First come named moves, each a turn or a mirror, each shown by rows before and after it. For each pair of rows after them, which moves, in which order, take the first row to the second? The first pair is done for you.
q_437:
[ 22.8 -40.2  -8.2  14.4 -10.1  35.6  11.2   5.2  16.1 -14.1 -19.4   8.5
 -20.9  20.2   3.2 -14.0 -19.9  19.6 -10.1] |-> [ 17.8 -25.9   8.2  20.7   7.4 -21.4  28.9  -0.3  24.3   9.0 -28.8  22.8
 -37.6 -21.5   4.7   1.7  -1.6  14.2  -9.3]
[  3.3   4.3  14.3   7.0   4.6 -25.1  18.4  -6.2  15.4  16.3 -19.7  12.1
  -8.9 -17.2   7.6   9.3   6.2  -7.4 -13.9] |-> [  9.8 -11.0  -6.3   2.2  -9.8  35.4  -1.2   0.5   6.1  -8.6  -9.5  -5.0
   6.3  26.0   3.0  -9.0 -12.9   0.0 -17.7]
[ 3.4  1.5 -4.9 -2.1  6.8 -1.4 15.0 -0.2  2.7  3.3 -3.3  1.3 -3.0 -1.4
 -8.8 -3.4  4.0 10.2  0.0] |-> [ 0.0 -0.4 -7.7 -1.0  5.5  4.0 12.8  1.0  1.7  1.5  0.3  0.4 -2.2  3.6
 -9.1 -1.8  3.9 11.6  1.0]
[ -2.9 -15.7  12.1   4.4  11.7 -20.5  24.7  -6.2  14.2   2.5 -12.3   6.7
  -8.6  -7.5   6.2  10.9  -0.1  13.2   2.1] |-> [  0.1 -24.5  -1.6   3.7   2.3  22.0  11.5  -3.4   7.5 -17.5  -3.3  -3.3
   2.5  21.0   3.4  -0.2 -12.3  15.7  -1.1]
q_985:
[  5.7  12.4 -11.0 -14.1  -5.4   6.2  -3.3  -7.0  15.5  -3.3  -5.2  -6.2
  12.7  -3.3   6.3 -26.6 -16.1  -8.5  -8.0] |-> [ 11.4   9.7 -11.8 -11.9   0.4   5.6  11.1 -10.5  23.2  -1.6 -14.0  -0.7
  10.5   2.1   5.3 -20.4 -12.1   1.6  -4.4]
[ -3.2  14.4 -11.9   0.3  22.7 -42.5  18.0   2.2  -4.8  -6.9   3.1   0.4
 -33.6 -22.2 -11.7  20.2  30.3  16.0  14.1] |-> [-12.3  -0.7 -21.0   3.0  32.1 -22.0   7.8  12.4 -12.6 -24.4   9.8   8.2
 -27.3  -1.3  -9.5  35.8  24.1  23.3  16.6]
[ -7.1  -7.9  17.4  -4.9  16.6  19.3  -2.7 -11.9   5.4   8.2   2.4  -3.3
  28.7  24.4   3.0  -3.2  -0.6   4.3  16.7] |-> [-10.8  -1.0  21.5 -11.6   7.6  11.9 -14.1 -10.0  -1.7   7.9   8.8 -13.5
  28.4  16.8   3.5 -12.9  -3.8  -8.8  17.0]
[ -3.3  -5.3  -4.1  -3.9   9.6   6.6  -0.7  -0.3   3.7   5.6  -5.3  10.2
 -15.1   5.1   2.7  18.3   0.7   0.8 -11.7] |-> [ -9.8  -2.3  -3.4  -9.5   4.1   3.6 -16.6   1.3  -4.0   3.6   2.4   5.6
 -15.9   0.0   6.6  13.2  -4.4  -6.8 -14.0]
q_857:
[-16.2  17.4  -1.9  -9.6  -6.8  12.3 -20.0   4.1 -15.7  -1.9  29.8 -24.9
  17.7   9.5  -5.8 -18.4  -1.8 -16.9  19.8] |-> [  6.2  -0.1 -24.8  -6.4  -9.6  28.2   0.5   8.1 -16.0 -24.5   9.0 -25.3
 -14.0  13.4 -15.6 -15.2  -2.9  11.8   8.3]
[  4.1  11.9  -7.9  -9.0   2.7 -17.3  21.0  26.4 -16.2   8.1   0.9  -8.3
 -19.7 -42.2  11.0  12.1  10.1   7.0  -6.4] |-> [-18.8   4.1   1.9 -11.7   3.1 -11.9  -6.4  32.2 -23.6   2.2  16.5  -3.2
   2.9 -36.9  22.4  20.2   0.9  -7.0  -8.1]
[ 13.9  -2.6 -13.6  -1.5  -4.2  11.1   3.2  -0.5  18.2  -7.9 -18.9 -12.2
  -5.1  11.1   6.0  17.7  -0.7   9.2 -20.0] |-> [  4.0  17.4   8.5  -4.3   1.4 -14.8   2.9  -8.9  22.5  20.8  -9.1 -17.1
  16.3   0.5   4.9   7.6   6.9  -8.7  -2.5]
[  9.3   9.4  -4.4  12.3  18.7 -12.8  24.3 -14.2   5.1  18.3 -22.1   8.3
   9.9 -11.9  -9.3  -5.1  45.0  10.2  22.6] |-> [-23.5 -17.3   4.2  14.7  16.1  10.4 -27.5   3.3  -6.4  -7.8  -0.3  26.0
  37.3  10.5  14.8  17.4  20.9  -8.0   6.9]
Now pairs of rows:
(2 to 3 moves a pair)
[ -9.5  -3.3  19.4  -8.5 -22.6  -4.6 -30.7  -3.2   2.3   8.7  -2.5  -0.3
  18.2  -9.7  24.1 -13.9 -23.1 -25.5 -17.6] |-> [ 12.5  -8.8  17.2   3.4   3.7  -8.3  23.4 -12.0  30.3  25.3 -25.7  22.3
  16.5  12.2  14.0   4.4  -3.7   9.9  -4.4] -> q_985 q_985 q_857
[ -6.5  -3.9  28.5 -23.0 -11.5 -27.6 -13.7 -21.5  -6.0   5.3 -12.2  -3.1
   0.1 -17.3  15.5  18.0  -8.8 -24.5 -44.8] |-> [  3.9   6.9  26.9 -26.0 -11.0 -35.2   0.4 -27.3  -2.3  13.8 -17.3  -9.2
  -6.9 -25.5   7.8   9.5   1.1 -19.0 -40.0] -> q_857 q_857
[-21.3   8.2  15.5  -5.0  -2.5  -1.4 -35.7   3.9  -6.3  -1.2  18.9  -3.4
  21.4   1.1   9.7 -15.6  -7.0 -21.2   4.7] |-> [-3.5 -6.7 11.0  7.8 20.4  5.7  5.1 -0.7 23.2  4.1 -8.0 29.4 19.4 26.3
  9.1 12.2  3.2 12.0  6.9] -> q_985 q_985 q_857
[ 20.2  -3.4  -2.8 -10.5  -4.7  -4.1  40.3  -9.9  19.9  13.8 -34.3  -1.3
  14.1  11.4  -5.5 -50.9 -11.2  16.3  -4.7] |-> [ 13.6   3.3 -17.0 -15.9 -15.5   3.8  20.5  -0.7  -6.7  -3.1 -15.6 -26.9
   7.3   7.4 -11.0 -65.4 -14.7   6.7  -1.7] -> q_985 q_985 q_857
[-14.7  -4.6   6.3   9.6   6.8  -6.3 -17.8   9.7  -5.8  -3.0  14.6  10.4
  16.4   2.7   9.2  13.7   5.1  -7.6  -0.5] |-> [ 21.8   0.3 -16.7   5.9  -8.5  14.7  11.7   3.0  -1.2  -6.9  -2.6 -10.5
  -9.1   1.0  -8.7 -13.6   5.6  16.0  -2.7] -> q_985 q_437 q_857
[  7.9  10.3   4.4 -16.0  -6.2   2.3   7.5  -9.2   9.3  22.4 -28.2 -13.7
   1.0 -18.0   6.2  12.8   3.0 -11.1   2.9] |-> [ 13.5   9.7 -12.7 -19.2   1.0  12.7  16.1  -8.1   5.6  12.6 -22.8 -18.7
  -7.9 -10.7  -4.5  12.9   9.3   2.4  10.0] -> q_985 q_985 q_857
[  4.4 -25.4   3.9   7.7  14.0  -9.2  14.6  -8.2  23.4   0.8 -35.0  26.8
   4.3   4.0  -0.1  15.8  11.7  18.3  -8.1] |-> [  4.8  -2.4  18.1   1.1  -2.3 -36.0   8.9 -14.7  17.0  20.2 -30.1   9.0
   1.0 -27.4   1.0 -10.5  12.8  -5.4  -7.4] -> q_985 q_985 q_985
[  1.1 -18.4 -10.7  -1.5  -8.5 -27.2 -35.3  -9.8   7.8 -13.7  20.3  -8.1
 -10.5 -11.9   6.2  14.3   0.9  -3.4  -7.1] |-> [ 18.6 -16.3 -19.0   0.6  -0.1 -29.2  -7.3 -12.1  17.5 -11.7   4.6  -4.9
 -26.8  -9.0  -4.5  17.5  11.5  17.0  -3.7] -> q_857 q_985
[ 18.0  -1.6  -3.6  -2.5  -0.8 -16.7  18.0  -0.2  -1.8 -11.5 -16.6  -4.0
 -28.3 -26.3  -3.4   2.8   7.0   9.4  -6.4] |-> [  0.7  20.9  15.2  -8.8  -3.5 -18.6  -1.3  -6.4  -0.1  14.3   8.3 -19.1
  12.6 -15.8  -1.1 -18.6   7.7 -13.4  13.9] -> q_437 q_857
[ -1.6  -9.7  19.0  22.9  28.7   2.5  -5.0  12.7  23.3 -18.6  -8.1  22.8
   4.2   2.9  -6.6  33.5  20.4   7.0   7.8] |-> [  8.0   7.5  26.6  17.7  21.0 -19.2   9.2  -0.4  30.3   3.6 -15.3  13.7
  -0.6 -20.3 -12.0  17.2  25.9  -2.6   9.1] -> q_985 q_985 q_985
[ 22.3  11.0   6.2  -0.7  -9.0 -12.2  12.5 -10.6   7.3   6.7 -13.5   7.8
  -5.8  -4.2  -5.1  -5.1   9.5   8.6   2.7] |-> [  0.1   4.2  11.5   2.2   5.7 -21.6  -0.2  -4.6   3.0   4.2  -1.8  24.0
   8.7   5.4   3.7  14.6   9.7   3.7   7.1] -> q_985 q_437 q_857
[ 17.1   4.2   2.4  -2.8 -18.5  -8.0   5.3  -8.1   0.8  -6.0 -14.4  -9.2
 -24.8 -33.3  -0.8 -15.6  -3.9 -13.4 -26.6] |-> [  7.4 -20.6   0.1  10.0  10.7  12.6   9.4  -2.8  18.3 -14.8 -19.9  29.8
  -0.9  15.0   8.9  24.0  -3.6   7.8 -22.1] -> q_857 q_985 q_985
[ 25.7  22.2   1.6  -2.4 -20.1 -44.1  -6.1   0.1  -6.5  -0.7  -9.7  -4.5
 -18.2 -25.0   4.3 -10.3 -20.3  -0.1  -2.8] |-> [ 30.6  10.0  -8.5  -2.4 -25.7 -30.4  -8.4   3.1  -7.8 -19.9 -15.4  -1.0
 -27.9 -17.4   1.3  -3.4 -24.5   8.3 -11.4] -> q_857 q_857
[ -9.4   6.5  -9.5  -1.7   7.6  12.0 -18.0   6.2  -4.0   0.7  19.7  -9.1
  24.2  22.5   3.6  -5.8   1.2 -11.0  20.3] |-> [  8.7  14.6 -11.1   1.7  13.8 -22.8  20.2  -1.3   3.9  13.8  -1.7  -3.7
  -6.7  -8.8  -5.7  -1.9  20.8   3.5  20.6] -> q_437 q_857 q_857
[ -4.1 -16.1  -2.7   5.9   8.7  14.3 -10.0  -4.5   3.8 -25.7  -1.3  12.9
   4.3   5.9   4.5   2.3   5.9   9.0   0.3] |-> [-15.4  -8.5   9.4   6.2  12.1   2.4 -18.4  -6.7   3.9 -13.8   7.5  12.7
  19.1   2.4   8.7  -0.1   5.4  -3.7   4.5] -> q_857 q_857
[ 11.5   2.5 -22.4  -2.2   0.7  14.6   4.5  10.7 -10.9 -23.9  11.4 -21.1
 -11.5   9.5 -15.9  -2.3   4.8  10.5  10.2] |-> [ 12.4  13.9 -15.4  -3.1   1.3  -2.6  14.4   2.0  -5.4  -4.1  12.7 -26.2
  -8.6  -1.0 -19.8 -12.6  12.4   7.2  15.8] -> q_857 q_857 q_857
[-11.6  -9.6 -33.8   1.5  22.9   6.8   4.0  17.0 -18.0 -36.9  22.9   2.9
 -20.9   7.9 -13.1  19.6   9.9  20.7  10.1] |-> [-18.5  10.0 -21.0  -2.1  18.1 -27.7  -2.5  14.0 -23.2 -21.6  26.9  -5.2
 -28.4 -25.1 -12.3  11.5  15.9   2.2  15.5] -> q_437 q_985 q_857
[ 11.8  28.0  11.4 -19.8  -8.3 -18.6  16.6 -12.7   2.7  20.8  -6.6 -14.2
   4.1 -11.5  -0.2 -34.4   3.1 -14.7  13.7] |-> [ -4.0   3.3  10.9 -18.2  -4.2  23.5  -6.5  -5.7   4.2   6.1   4.3   3.4
  36.6  34.3  11.8 -18.6 -11.9 -10.9  10.4] -> q_437 q_985 q_857
[ -2.0 -12.3 -17.2   9.7   7.8   5.4   2.9   0.7 -26.3 -21.1  -6.7  -2.8
  -3.2   9.6  -8.6  -5.3   7.8   4.1  16.2] |-> [ -7.8  -6.8 -11.3   9.0   8.9   6.6  -3.5   0.1 -27.5 -13.1   1.6  -6.4
  10.0  12.9  -9.2 -11.9   5.3  -2.9  20.9] -> q_857 q_437 q_857
[ -6.1  23.1   5.7  -8.0  10.6  26.4  22.8 -11.3   5.7  32.8  24.4 -17.6
  37.4  22.4  -7.3 -28.4  10.8  -2.7  29.5] |-> [-18.0  11.8  22.7   4.6  26.0 -35.6  32.8  -8.8  10.4  31.3   4.0  20.4
   1.7 -27.5   6.4  21.5  25.6   0.9  14.6] -> q_857 q_437
[ 15.8 -12.3   2.6  -5.2 -16.0 -25.9  24.4  26.4  16.5   9.6 -18.9  12.8
  -5.8 -15.0   2.7  14.3   0.1  12.6 -19.9] |-> [ 12.4 -17.2  -7.3 -12.3 -34.3  11.7  -8.5  34.2  -2.6 -10.7  -0.2 -11.2
   7.2  -0.2   4.0  -8.8 -21.1  -0.4 -26.2] -> q_437 q_985
[-24.0  -2.6  -3.1   5.3  18.8 -10.4 -16.4  -0.5 -12.0  -9.4   9.1  -3.7
   8.0   2.5   1.6  16.4  -1.2   3.0 -16.2] |-> [-16.0  -5.8  -3.6  11.6  26.5  -9.6   1.2  -5.6   0.8  -5.9   0.1   6.9
   4.9   9.9  -1.4  23.5   5.2  14.6 -13.1] -> q_985 q_985 q_985
[  3.0  -1.0   6.2  -2.5  -3.9  -2.0   3.7 -18.3  18.2  -2.7  -3.7  30.7
 -20.9 -12.9   9.5   3.3   3.8   7.9   9.1] |-> [ -0.1  -0.6  -0.9  -8.4 -21.4  22.0 -21.2 -13.1   5.1 -14.8   9.7  13.1
 -13.2  -3.8   8.9 -15.4 -12.0  -1.4   5.4] -> q_437 q_985
[  9.1  22.5 -11.8   0.2 -13.7  16.2   0.4  14.9   0.8  -1.4  11.1 -43.3
 -11.6 -18.5 -23.3 -28.4  -8.7  -4.3   7.6] |-> [-12.0  25.2  10.1   1.2  -5.3 -23.2 -11.5  18.9   1.5  12.2  15.4 -25.7
  -2.8 -39.7 -10.0  -8.0  -4.2 -25.0   4.4] -> q_857 q_437
[ -1.6  13.2  -2.0 -11.7  30.2  -1.5  14.1  11.9   1.6   7.6  21.1   4.9
  12.5  13.1   2.5   6.5  10.6  -3.7  26.7] |-> [  8.5  13.8 -10.3 -12.3  30.4   0.5  24.7   9.9   1.9   5.7  15.7   3.7
   1.5  12.3  -3.3   3.6  13.4   4.6  21.3] -> q_857 q_857
[ 21.7  -2.8 -12.2  19.8  17.3   9.5  18.4  12.7  -0.4 -12.1 -10.4  12.4
 -19.0  15.9  -6.0  12.6   5.1   9.9  -1.5] |-> [ 14.8  18.2  -1.3   9.5  -7.6 -12.0 -10.5  13.4 -16.3  -0.7   7.4 -14.7
 -21.0 -19.0  -1.7 -17.1  -1.7 -25.3  -5.6] -> q_985 q_985
[ 24.1   6.4  -9.0  -4.3 -11.9   7.0  13.0  -2.4  10.6  -6.1 -18.3  -7.6
 -13.4  -5.6 -12.0 -19.0   2.8  16.7 -13.2] |-> [  5.7  23.0  -0.2  -9.2 -11.2  -4.3  -4.7  -4.0   0.6   8.0   0.9 -19.2
   4.6 -14.3 -11.4 -30.5   4.9  -3.5  -0.9] -> q_985 q_985 q_857
[ 21.8   6.0  -2.7  -6.0 -17.7   6.2   6.0  -6.5   2.5   6.3 -14.3 -17.3
 -17.2 -12.4  -2.6 -32.6 -11.4  -3.3  -6.0] |-> [ 24.5  -3.5  -7.6  -3.3 -21.6  13.4   3.5  -5.0   2.3  -3.8 -19.7 -10.4
 -19.0  -7.1   1.1 -25.2 -14.5   3.8 -15.7] -> q_857 q_857 q_985
[ -5.2  19.3  20.0  -5.7  -4.7  -7.7  -6.2  -3.5  10.3  27.2   0.3 -10.4
  29.6   6.8  -0.2  -5.2   3.0 -15.3  -3.0] |-> [ 14.1  -3.5  -8.3  -5.4 -13.2  29.8  -0.9   6.8   6.6  -9.6 -10.6  -8.7
   5.2  24.4  -4.8   0.3  -7.8   7.8 -19.7] -> q_437 q_857
